128 stands for zero in the data rows.
Each row of this table is followed by its label. One hidden rule gives the labels. It looks at one to three of the table's principal directions, none of them among the few with the most spread.
array([67, 117, 143, 112, 86, 139, 132, 157, 143, 107, 152, 140, 165, 82, 144, 119, 96, 112, 147, 107, 108, 150,
       146, 121, 126, 85, 150, 137, 118, 127, 123, 97]) 0
array([185, 150, 84, 133, 142, 127, 120, 72, 104, 158, 88, 134, 38, 147, 147, 158, 123, 134, 68, 229, 107, 130,
       80, 103, 148, 181, 65, 72, 140, 147, 165, 85]) 1
array([169, 69, 79, 131, 144, 173, 99, 91, 144, 146, 171, 211, 63, 134, 168, 98, 158, 113, 69, 202, 140, 97,
       112, 82, 111, 150, 65, 157, 114, 140, 95, 162]) 1
array([103, 126, 141, 136, 127, 137, 127, 152, 131, 105, 127, 118, 143, 128, 125, 111, 127, 125, 153, 96, 105, 130,
       131, 134, 117, 98, 156, 154, 112, 130, 126, 165]) 3
array([97, 127, 71, 131, 99, 193, 63, 90, 122, 77, 154, 146, 143, 101, 148, 116, 125, 88, 159, 175, 170, 92,
       88, 79, 78, 131, 124, 128, 132, 158, 124, 189]) 2
array([126, 114, 134, 118, 143, 118, 149, 125, 146, 135, 132, 150, 127, 127, 124, 142, 116, 121, 80, 126, 130, 114,
       157, 120, 102, 150, 111, 155, 111, 98, 136, 145]) 2
array([176, 106, 126, 143, 130, 130, 124, 143, 131, 170, 126, 127, 75, 148, 140, 111, 150, 164, 133, 144, 62, 169,
       114, 140, 203, 95, 106, 123, 138, 150, 111, 99]) 3
array([133, 165, 152, 118, 133, 125, 100, 140, 123, 146, 86, 75, 109, 167, 119, 138, 140, 134, 155, 130, 118, 159,
       102, 135, 176, 112, 130, 113, 147, 156, 129, 121]) 0
array([184, 173, 113, 73, 196, 113, 152, 25, 99, 152, 78, 114, 107, 173, 100, 166, 147, 121, 34, 167, 225, 39,
       125, 92, 51, 239, 72, 122, 138, 107, 142, 144]) 2
array([79, 124, 115, 134, 104, 163, 71, 148, 156, 89, 152, 131, 165, 108, 139, 127, 113, 94, 170, 130, 152, 134,
       121, 118, 105, 117, 152, 143, 125, 137, 130, 191]) 1
array([94, 103, 157, 61, 149, 109, 153, 131, 149, 131, 137, 165, 161, 103, 136, 136, 103, 77, 69, 96, 134, 113,
       202, 101, 57, 124, 114, 192, 94, 89, 117, 148]) 0
array([100, 77, 193, 122, 153, 128, 168, 190, 166, 137, 140, 215, 44, 152, 198, 75, 133, 112, 39, 136, 45, 142,
       134, 133, 131, 97, 123, 197, 42, 124, 113, 119]) 1
array([112, 114, 153, 129, 139, 121, 145, 156, 146, 120, 139, 142, 140, 129, 132, 116, 127, 127, 120, 98, 119, 125,
       149, 145, 113, 122, 148, 159, 104, 112, 125, 150]) 1
array([129, 164, 119, 166, 132, 121, 136, 134, 113, 143, 64, 73, 79, 163, 89, 154, 112, 147, 116, 149, 94, 177,
       99, 128, 173, 134, 117, 88, 147, 129, 164, 115]) 3
array([174, 90, 141, 132, 139, 131, 143, 150, 126, 173, 134, 164, 45, 144, 180, 74, 159, 159, 111, 157, 53, 169,
       102, 145, 196, 89, 113, 118, 113, 164, 96, 57]) 1
array([127, 108, 105, 115, 143, 129, 118, 113, 154, 147, 128, 155, 109, 126, 120, 159, 107, 97, 62, 162, 146, 134,
       157, 92, 101, 163, 81, 148, 125, 97, 137, 156]) 0
array([163, 126, 118, 127, 146, 110, 143, 107, 113, 152, 119, 132, 109, 141, 115, 138, 139, 133, 102, 139, 140, 122,
       135, 123, 131, 148, 102, 118, 139, 120, 124, 112]) 0
array([91, 97, 118, 110, 105, 132, 130, 133, 152, 102, 178, 151, 211, 69, 119, 136, 100, 107, 144, 85, 151, 110,
       187, 118, 76, 118, 144, 165, 123, 93, 120, 161]) 2
array([110, 99, 154, 112, 104, 148, 136, 161, 122, 96, 185, 143, 188, 83, 174, 48, 153, 149, 218, 65, 109, 119,
       127, 168, 126, 56, 202, 139, 113, 163, 79, 99]) 3
array([142, 119, 128, 151, 111, 122, 128, 144, 143, 134, 148, 123, 142, 123, 121, 137, 129, 157, 152, 115, 109, 137,
       134, 150, 165, 121, 134, 127, 138, 122, 132, 124]) 1
array([151, 95, 133, 154, 126, 117, 136, 160, 152, 154, 149, 137, 122, 132, 116, 129, 135, 156, 131, 108, 89, 157,
       154, 147, 174, 106, 120, 149, 131, 112, 118, 133]) 1
array([171, 92, 123, 118, 145, 113, 155, 111, 115, 154, 154, 173, 110, 123, 144, 108, 153, 134, 99, 132, 133, 108,
       146, 127, 122, 133, 104, 135, 123, 123, 98, 97]) 0
array([194, 145, 61, 153, 132, 161, 94, 53, 95, 158, 98, 134, 22, 169, 133, 144, 153, 140, 82, 246, 136, 112,
       51, 78, 165, 176, 45, 77, 159, 166, 138, 109]) 2
array([128, 141, 150, 109, 126, 124, 117, 141, 134, 138, 118, 97, 144, 136, 121, 132, 132, 137, 155, 106, 116, 144,
       133, 137, 154, 105, 137, 134, 138, 137, 121, 125]) 1
array([202, 100, 60, 119, 170, 114, 152, 38, 105, 141, 153, 175, 135, 113, 108, 150, 142, 119, 61, 160, 210, 48,
       161, 99, 42, 218, 74, 125, 140, 88, 126, 156]) 3
array([81, 177, 177, 166, 88, 116, 121, 202, 132, 122, 78, 56, 112, 152, 114, 143, 104, 155, 186, 104, 40, 209,
       94, 165, 226, 65, 168, 102, 134, 152, 163, 93]) 1
array([119, 140, 152, 129, 124, 125, 142, 142, 121, 125, 117, 115, 124, 138, 130, 116, 133, 141, 139, 111, 109, 130,
       118, 140, 145, 109, 143, 128, 122, 137, 126, 111]) 2
array([132, 178, 175, 132, 154, 120, 135, 138, 95, 117, 77, 85, 98, 187, 131, 103, 163, 142, 151, 111, 121, 113,
       77, 156, 143, 120, 162, 118, 115, 164, 130, 129]) 0
array([144, 195, 137, 98, 170, 94, 157, 74, 94, 130, 55, 112, 81, 160, 136, 167, 113, 110, 50, 181, 159, 90,
       97, 120, 80, 214, 106, 83, 114, 124, 183, 93]) 1
array([168, 136, 85, 152, 111, 138, 88, 95, 115, 134, 147, 127, 127, 131, 124, 145, 148, 139, 160, 170, 176, 112,
       95, 125, 153, 158, 108, 85, 167, 147, 125, 121]) 0
array([152, 89, 119, 149, 110, 118, 143, 161, 138, 161, 144, 144, 100, 103, 144, 117, 117, 157, 134, 134, 48, 194,
       141, 148, 192, 87, 120, 110, 133, 130, 124, 69]) 3
array([164, 173, 107, 141, 132, 120, 104, 105, 107, 150, 86, 38, 149, 159, 62, 166, 140, 161, 180, 115, 160, 145,
       116, 136, 171, 140, 125, 88, 191, 134, 135, 139]) 3
array([127, 118, 107, 126, 132, 121, 125, 114, 140, 124, 145, 126, 177, 112, 92, 156, 117, 117, 126, 107, 172, 109,
       169, 119, 91, 153, 121, 146, 142, 93, 131, 175]) 1
array([81, 110, 137, 135, 101, 144, 131, 151, 123, 89, 167, 145, 180, 97, 133, 92, 131, 114, 176, 83, 146, 116,
       138, 131, 103, 86, 170, 146, 119, 132, 100, 137]) 0
array([173, 127, 121, 121, 126, 113, 147, 114, 112, 168, 119, 92, 135, 127, 97, 137, 138, 170, 146, 109, 105, 149,
       146, 134, 176, 108, 111, 111, 165, 127, 113, 85]) 3
array([123, 178, 153, 116, 138, 106, 138, 127, 115, 145, 69, 52, 137, 163, 77, 163, 122, 143, 136, 100, 129, 146,
       132, 132, 153, 127, 129, 119, 153, 121, 144, 124]) 2
array([151, 75, 112, 104, 141, 140, 148, 100, 128, 140, 164, 215, 85, 107, 179, 98, 137, 109, 58, 169, 112, 94,
       140, 95, 91, 135, 84, 156, 94, 127, 105, 109]) 2
array([149, 130, 123, 130, 149, 106, 137, 115, 141, 153, 113, 132, 108, 147, 108, 166, 120, 126, 76, 146, 140, 126,
       146, 121, 126, 171, 93, 131, 131, 99, 148, 138]) 1
array([93, 114, 137, 94, 121, 161, 87, 141, 155, 89, 168, 152, 176, 97, 175, 97, 129, 99, 166, 115, 146, 106,
       129, 129, 81, 111, 165, 162, 103, 145, 111, 174]) 1
array([191, 55, 106, 101, 135, 144, 129, 101, 130, 158, 208, 231, 96, 95, 212, 63, 172, 134, 107, 175, 143, 100,
       123, 128, 124, 132, 102, 122, 114, 156, 67, 61]) 1
array([125, 133, 91, 118, 121, 147, 111, 88, 114, 105, 143, 117, 179, 103, 108, 133, 128, 117, 155, 123, 188, 92,
       132, 109, 81, 146, 132, 121, 150, 125, 122, 158]) 2
array([73, 197, 198, 127, 108, 114, 117, 196, 133, 122, 57, 26, 134, 162, 108, 144, 106, 147, 192, 80, 54, 202,
       104, 165, 205, 64, 181, 117, 133, 154, 159, 111]) 1
array([183, 129, 53, 142, 153, 148, 101, 49, 111, 141, 112, 156, 60, 147, 127, 158, 134, 110, 58, 228, 166, 90,
       94, 77, 96, 207, 53, 102, 141, 129, 151, 159]) 3
array([171, 163, 133, 99, 162, 89, 176, 68, 115, 161, 93, 129, 99, 151, 116, 175, 121, 142, 36, 166, 170, 81,
       131, 122, 104, 219, 82, 99, 131, 99, 161, 77]) 1
array([132, 89, 91, 142, 131, 164, 116, 110, 131, 120, 160, 185, 96, 120, 153, 96, 141, 110, 100, 168, 148, 109,
       112, 98, 100, 138, 106, 138, 115, 135, 106, 149]) 0
array([124, 89, 105, 109, 150, 144, 133, 100, 141, 115, 157, 198, 117, 109, 156, 116, 124, 88, 61, 157, 154, 83,
       148, 93, 49, 163, 101, 166, 94, 107, 122, 170]) 3
array([5, 194, 199, 109, 102, 126, 124, 191, 130, 47, 89, 58, 213, 112, 121, 128, 83, 94, 203, 43, 113, 142,
       127, 155, 88, 77, 230, 145, 98, 133, 164, 165]) 3
array([160, 73, 85, 184, 130, 149, 138, 135, 139, 135, 172, 151, 127, 119, 111, 92, 151, 166, 145, 118, 131, 135,
       132, 143, 141, 124, 134, 128, 140, 116, 101, 152]) 3
array([66, 153, 166, 138, 113, 130, 114, 179, 142, 92, 111, 106, 142, 133, 137, 126, 108, 109, 160, 103, 103, 152,
       115, 146, 130, 100, 175, 138, 105, 136, 150, 152]) 1
array([100, 101, 85, 160, 87, 189, 61, 142, 149, 82, 186, 122, 194, 93, 123, 99, 137, 128, 228, 107, 155, 127,
       116, 125, 123, 90, 167, 143, 149, 148, 101, 207]) 2
array([61, 14, 130, 106, 114, 152, 148, 181, 178, 92, 234, 254, 178, 37, 192, 58, 105, 72, 108, 85, 107, 130,
       207, 116, 43, 72, 158, 212, 60, 96, 79, 158]) 2
array([234, 65, 51, 122, 156, 137, 137, 43, 124, 183, 177, 213, 70, 118, 148, 128, 160, 141, 41, 213, 165, 79,
       138, 87, 112, 197, 32, 120, 144, 116, 100, 105]) 1
array([85, 148, 153, 149, 109, 112, 126, 165, 132, 112, 119, 110, 149, 134, 108, 147, 113, 115, 149, 104, 136, 148,
       131, 141, 141, 117, 152, 123, 130, 119, 142, 130]) 0
array([104, 190, 183, 130, 126, 92, 148, 160, 126, 131, 68, 66, 123, 161, 109, 163, 107, 146, 133, 107, 99, 157,
       114, 161, 170, 130, 153, 105, 128, 126, 170, 93]) 1
array([170, 164, 84, 161, 136, 121, 120, 69, 96, 124, 117, 105, 134, 149, 87, 162, 146, 142, 132, 159, 220, 79,
       97, 126, 112, 206, 112, 73, 169, 123, 146, 136]) 0
array([145, 134, 120, 133, 135, 125, 106, 126, 143, 138, 127, 113, 134, 141, 116, 148, 133, 133, 135, 135, 151, 132,
       128, 136, 138, 151, 124, 122, 143, 123, 134, 150]) 1
array([120, 133, 133, 121, 123, 137, 113, 137, 139, 112, 142, 101, 182, 117, 120, 119, 133, 141, 180, 90, 146, 122,
       135, 148, 121, 117, 164, 135, 137, 130, 120, 155]) 1
array([131, 85, 127, 144, 141, 132, 145, 151, 154, 141, 143, 180, 78, 128, 156, 109, 123, 126, 73, 151, 87, 148,
       135, 128, 130, 129, 112, 149, 95, 115, 128, 129]) 1
array([65, 146, 123, 134, 107, 147, 97, 150, 138, 82, 121, 105, 168, 105, 123, 137, 95, 96, 166, 113, 129, 144,
       126, 123, 97, 112, 164, 131, 122, 128, 152, 177]) 3
array([195, 156, 143, 141, 176, 46, 191, 107, 96, 205, 51, 111, 39, 194, 77, 195, 128, 142, 21, 158, 112, 151,
       147, 127, 173, 184, 55, 95, 144, 90, 162, 63]) 0
array([83, 130, 190, 129, 97, 122, 140, 205, 135, 120, 118, 116, 115, 121, 166, 95, 115, 140, 170, 92, 16, 190,
       119, 161, 192, 36, 173, 138, 98, 158, 128, 78]) 3
array([128, 96, 129, 84, 129, 126, 152, 114, 130, 141, 153, 165, 143, 94, 145, 116, 121, 115, 97, 120, 123, 116,
       168, 106, 100, 114, 109, 153, 117, 115, 104, 100]) 2
array([111, 199, 156, 133, 125, 108, 148, 125, 78, 112, 65, 53, 133, 154, 98, 137, 128, 142, 165, 102, 127, 131,
       93, 144, 144, 117, 161, 85, 144, 149, 150, 92]) 2
array([78, 143, 154, 143, 118, 135, 109, 177, 158, 97, 127, 81, 190, 128, 101, 130, 115, 132, 189, 67, 132, 149,
       141, 157, 127, 104, 187, 151, 128, 118, 137, 190]) 1
array([125, 49, 113, 153, 123, 149, 126, 162, 164, 110, 212, 193, 167, 90, 147, 81, 143, 129, 151, 91, 130, 118,
       165, 144, 102, 102, 154, 179, 105, 109, 89, 182]) 1
array([204, 138, 112, 102, 182, 108, 163, 60, 115, 173, 95, 148, 56, 160, 141, 148, 139, 145, 25, 194, 138, 88,
       116, 116, 109, 212, 66, 108, 122, 117, 150, 94]) 3
array([116, 175, 92, 124, 120, 134, 108, 85, 99, 94, 104, 78, 177, 111, 96, 160, 109, 115, 164, 130, 181, 104,
       115, 116, 84, 160, 143, 89, 158, 129, 158, 152]) 3
array([196, 147, 119, 151, 146, 122, 126, 107, 91, 182, 75, 111, 13, 190, 131, 128, 162, 157, 97, 195, 82, 157,
       70, 119, 212, 129, 73, 85, 149, 168, 127, 70]) 0
array([208, 6, 48, 154, 117, 128, 160, 101, 151, 179, 226, 255, 80, 60, 171, 115, 124, 144, 49, 195, 90, 133,
       177, 108, 137, 147, 48, 128, 123, 94, 102, 71]) 3
array([118, 166, 138, 124, 117, 113, 133, 125, 118, 136, 95, 87, 130, 137, 106, 158, 112, 136, 132, 129, 129, 146,
       120, 129, 153, 134, 126, 99, 147, 128, 148, 94]) 0
array([55, 154, 177, 121, 105, 133, 106, 196, 152, 108, 89, 101, 107, 130, 159, 131, 87, 104, 144, 124, 36, 197,
       112, 137, 162, 69, 159, 139, 96, 150, 161, 125]) 1
array([56, 88, 101, 100, 95, 196, 64, 136, 139, 36, 211, 164, 241, 47, 172, 63, 128, 69, 232, 81, 171, 85,
       141, 110, 26, 70, 200, 180, 105, 154, 85, 227]) 3
array([177, 137, 93, 166, 166, 118, 140, 99, 115, 161, 84, 103, 72, 175, 80, 154, 138, 148, 81, 161, 141, 137,
       115, 120, 141, 178, 89, 104, 151, 110, 147, 149]) 3
Which label does each new row get?
array([109, 110, 110, 159, 94, 135, 135, 142, 127, 128, 145, 146, 119, 107, 126, 124, 114, 130, 133, 140, 118, 157,
       123, 121, 155, 110, 123, 105, 137, 127, 124, 89]) -> 0
array([113, 132, 83, 161, 108, 161, 104, 112, 116, 88, 154, 94, 202, 106, 87, 115, 138, 140, 209, 95, 200, 107,
       117, 132, 101, 131, 170, 107, 164, 130, 114, 178]) -> 2
array([149, 96, 82, 113, 154, 132, 143, 63, 124, 122, 170, 184, 161, 107, 111, 134, 139, 100, 73, 140, 237, 49,
       165, 92, 31, 201, 95, 146, 131, 86, 108, 169]) -> 0
array([161, 96, 78, 133, 114, 175, 75, 96, 130, 109, 197, 150, 175, 101, 145, 92, 168, 138, 198, 134, 188, 83,
       112, 125, 111, 128, 140, 129, 153, 156, 84, 171]) -> 1
array([53, 147, 186, 157, 79, 117, 147, 211, 138, 80, 134, 108, 168, 102, 147, 110, 99, 143, 198, 68, 61, 165,
       119, 182, 163, 64, 210, 123, 100, 138, 151, 96]) -> 2
array([100, 114, 92, 144, 102, 175, 79, 135, 153, 126, 128, 127, 103, 120, 130, 131, 108, 113, 131, 170, 105, 171,
       108, 91, 150, 107, 106, 130, 138, 142, 131, 157]) -> 2
array([84, 66, 88, 160, 66, 172, 50, 182, 188, 79, 237, 153, 244, 49, 137, 113, 114, 114, 249, 84, 152, 152,
       164, 148, 122, 79, 185, 157, 144, 123, 101, 211]) -> 1
array([108, 151, 108, 114, 99, 149, 95, 110, 112, 118, 115, 87, 155, 115, 106, 144, 117, 117, 170, 129, 136, 138,
       120, 99, 137, 102, 122, 116, 160, 146, 126, 132]) -> 2
array([114, 130, 98, 152, 116, 161, 106, 121, 121, 97, 138, 101, 165, 119, 103, 110, 135, 136, 183, 109, 155, 120,
       113, 125, 114, 116, 156, 124, 147, 137, 118, 175]) -> 3
array([75, 176, 169, 185, 92, 106, 124, 197, 118, 113, 82, 73, 110, 157, 105, 148, 108, 133, 176, 109, 78, 196,
       94, 159, 205, 84, 165, 93, 134, 143, 162, 99]) -> 0
array([152, 103, 121, 118, 137, 141, 112, 115, 131, 140, 153, 162, 111, 136, 147, 109, 155, 121, 118, 145, 145, 108,
       126, 113, 125, 128, 106, 148, 125, 139, 98, 139]) -> 0
array([60, 109, 132, 87, 122, 165, 102, 131, 176, 66, 186, 155, 233, 79, 144, 115, 108, 87, 149, 83, 198, 72,
       167, 118, 22, 141, 174, 191, 99, 102, 119, 224]) -> 1
array([165, 133, 145, 99, 162, 114, 146, 96, 125, 170, 109, 152, 67, 171, 140, 136, 150, 128, 49, 170, 148, 102,
       120, 110, 133, 171, 76, 133, 120, 127, 119, 96]) -> 0
array([0, 143, 176, 127, 87, 180, 70, 223, 167, 54, 120, 88, 173, 109, 156, 89, 93, 90, 221, 73, 57, 188,
       110, 137, 128, 24, 217, 176, 89, 163, 135, 205]) -> 3
array([91, 159, 161, 117, 107, 113, 121, 154, 137, 118, 117, 86, 177, 126, 106, 154, 111, 126, 166, 89, 137, 143,
       142, 143, 144, 112, 155, 129, 140, 122, 138, 125]) -> 0
array([142, 138, 97, 142, 114, 123, 106, 103, 122, 130, 136, 126, 139, 124, 109, 164, 125, 120, 134, 154, 174, 117,
       124, 117, 130, 162, 106, 101, 157, 122, 138, 129]) -> 0
array([115, 123, 150, 91, 141, 135, 121, 130, 142, 123, 137, 149, 131, 125, 161, 112, 131, 109, 114, 129, 137, 113,
       132, 125, 100, 130, 135, 151, 105, 134, 118, 135]) -> 1
array([84, 136, 121, 132, 101, 168, 85, 134, 135, 64, 169, 124, 203, 98, 144, 99, 134, 114, 211, 101, 180, 92,
       106, 139, 86, 117, 189, 133, 126, 150, 117, 181]) -> 1
array([76, 138, 186, 111, 106, 122, 146, 177, 149, 109, 139, 104, 188, 114, 127, 114, 117, 142, 171, 58, 112, 138,
       149, 159, 140, 85, 182, 153, 115, 123, 120, 116]) -> 1
array([215, 117, 45, 151, 140, 141, 97, 53, 99, 146, 151, 112, 150, 132, 82, 144, 169, 153, 161, 149, 207, 84,
       123, 112, 121, 174, 92, 99, 191, 129, 106, 168]) -> 3
array([162, 165, 145, 146, 169, 104, 162, 105, 94, 155, 64, 118, 37, 199, 117, 137, 151, 139, 59, 168, 127, 114,
       86, 125, 144, 172, 95, 103, 120, 134, 148, 101]) -> 0
array([104, 113, 124, 116, 125, 116, 156, 123, 126, 96, 160, 131, 218, 83, 100, 130, 112, 117, 149, 62, 163, 93,
       185, 133, 60, 127, 160, 156, 125, 89, 122, 163]) -> 3
array([128, 155, 120, 99, 126, 137, 133, 83, 100, 108, 129, 112, 166, 113, 127, 120, 136, 130, 147, 122, 181, 80,
       114, 121, 88, 148, 142, 107, 140, 139, 122, 112]) -> 2
array([59, 148, 201, 111, 135, 105, 159, 185, 150, 130, 80, 130, 85, 155, 141, 138, 94, 98, 66, 119, 71, 169,
       137, 127, 136, 107, 133, 158, 80, 114, 154, 108]) -> 0
array([236, 108, 63, 104, 163, 118, 141, 33, 109, 196, 127, 137, 99, 137, 95, 164, 150, 155, 61, 179, 169, 92,
       151, 89, 125, 194, 35, 111, 174, 106, 115, 110]) -> 3
array([171, 127, 135, 130, 150, 124, 139, 117, 106, 171, 98, 148, 27, 172, 156, 108, 158, 138, 78, 184, 96, 144,
       86, 119, 175, 130, 86, 105, 123, 159, 116, 68]) -> 0
array([168, 65, 108, 129, 148, 151, 145, 112, 148, 170, 154, 208, 40, 141, 165, 97, 148, 136, 36, 188, 97, 123,
       126, 95, 140, 138, 62, 157, 104, 126, 99, 111]) -> 2
array([185, 135, 117, 138, 147, 119, 123, 107, 132, 179, 100, 125, 53, 173, 124, 155, 141, 152, 76, 187, 112, 143,
       105, 120, 181, 163, 70, 108, 144, 132, 140, 104]) -> 1
array([105, 122, 105, 150, 83, 179, 64, 147, 127, 81, 165, 139, 136, 96, 185, 84, 135, 122, 218, 152, 104, 139,
       69, 137, 147, 81, 169, 106, 126, 189, 119, 136]) -> 1
array([70, 133, 227, 100, 130, 79, 191, 205, 136, 135, 102, 153, 93, 131, 175, 108, 102, 111, 83, 95, 45, 176,
       147, 160, 149, 80, 159, 144, 68, 123, 137, 38]) -> 0
array([147, 87, 62, 126, 118, 180, 77, 95, 152, 124, 171, 152, 140, 98, 136, 122, 129, 122, 138, 164, 142, 116,
       131, 93, 108, 134, 99, 145, 143, 133, 112, 187]) -> 3
array([171, 41, 61, 123, 144, 167, 101, 85, 157, 131, 214, 222, 138, 94, 151, 104, 151, 107, 93, 160, 178, 74,
       163, 90, 64, 159, 83, 179, 121, 108, 85, 201]) -> 1
array([198, 157, 110, 127, 165, 85, 169, 66, 86, 209, 46, 130, 0, 189, 105, 187, 127, 131, 0, 227, 112, 144,
       108, 83, 172, 193, 15, 77, 148, 118, 158, 40]) -> 0
array([132, 142, 137, 102, 149, 137, 117, 114, 110, 111, 119, 118, 137, 137, 144, 102, 149, 118, 149, 117, 145, 100,
       112, 130, 95, 124, 150, 136, 118, 151, 115, 151]) -> 3
array([107, 119, 154, 119, 125, 114, 142, 164, 145, 130, 121, 123, 134, 118, 131, 131, 106, 127, 124, 99, 67, 159,
       157, 138, 139, 93, 139, 156, 109, 115, 138, 131]) -> 3
array([71, 159, 164, 115, 130, 132, 129, 148, 124, 108, 90, 103, 125, 149, 120, 126, 116, 100, 122, 110, 125, 136,
       119, 115, 113, 108, 145, 145, 111, 132, 135, 144]) -> 0
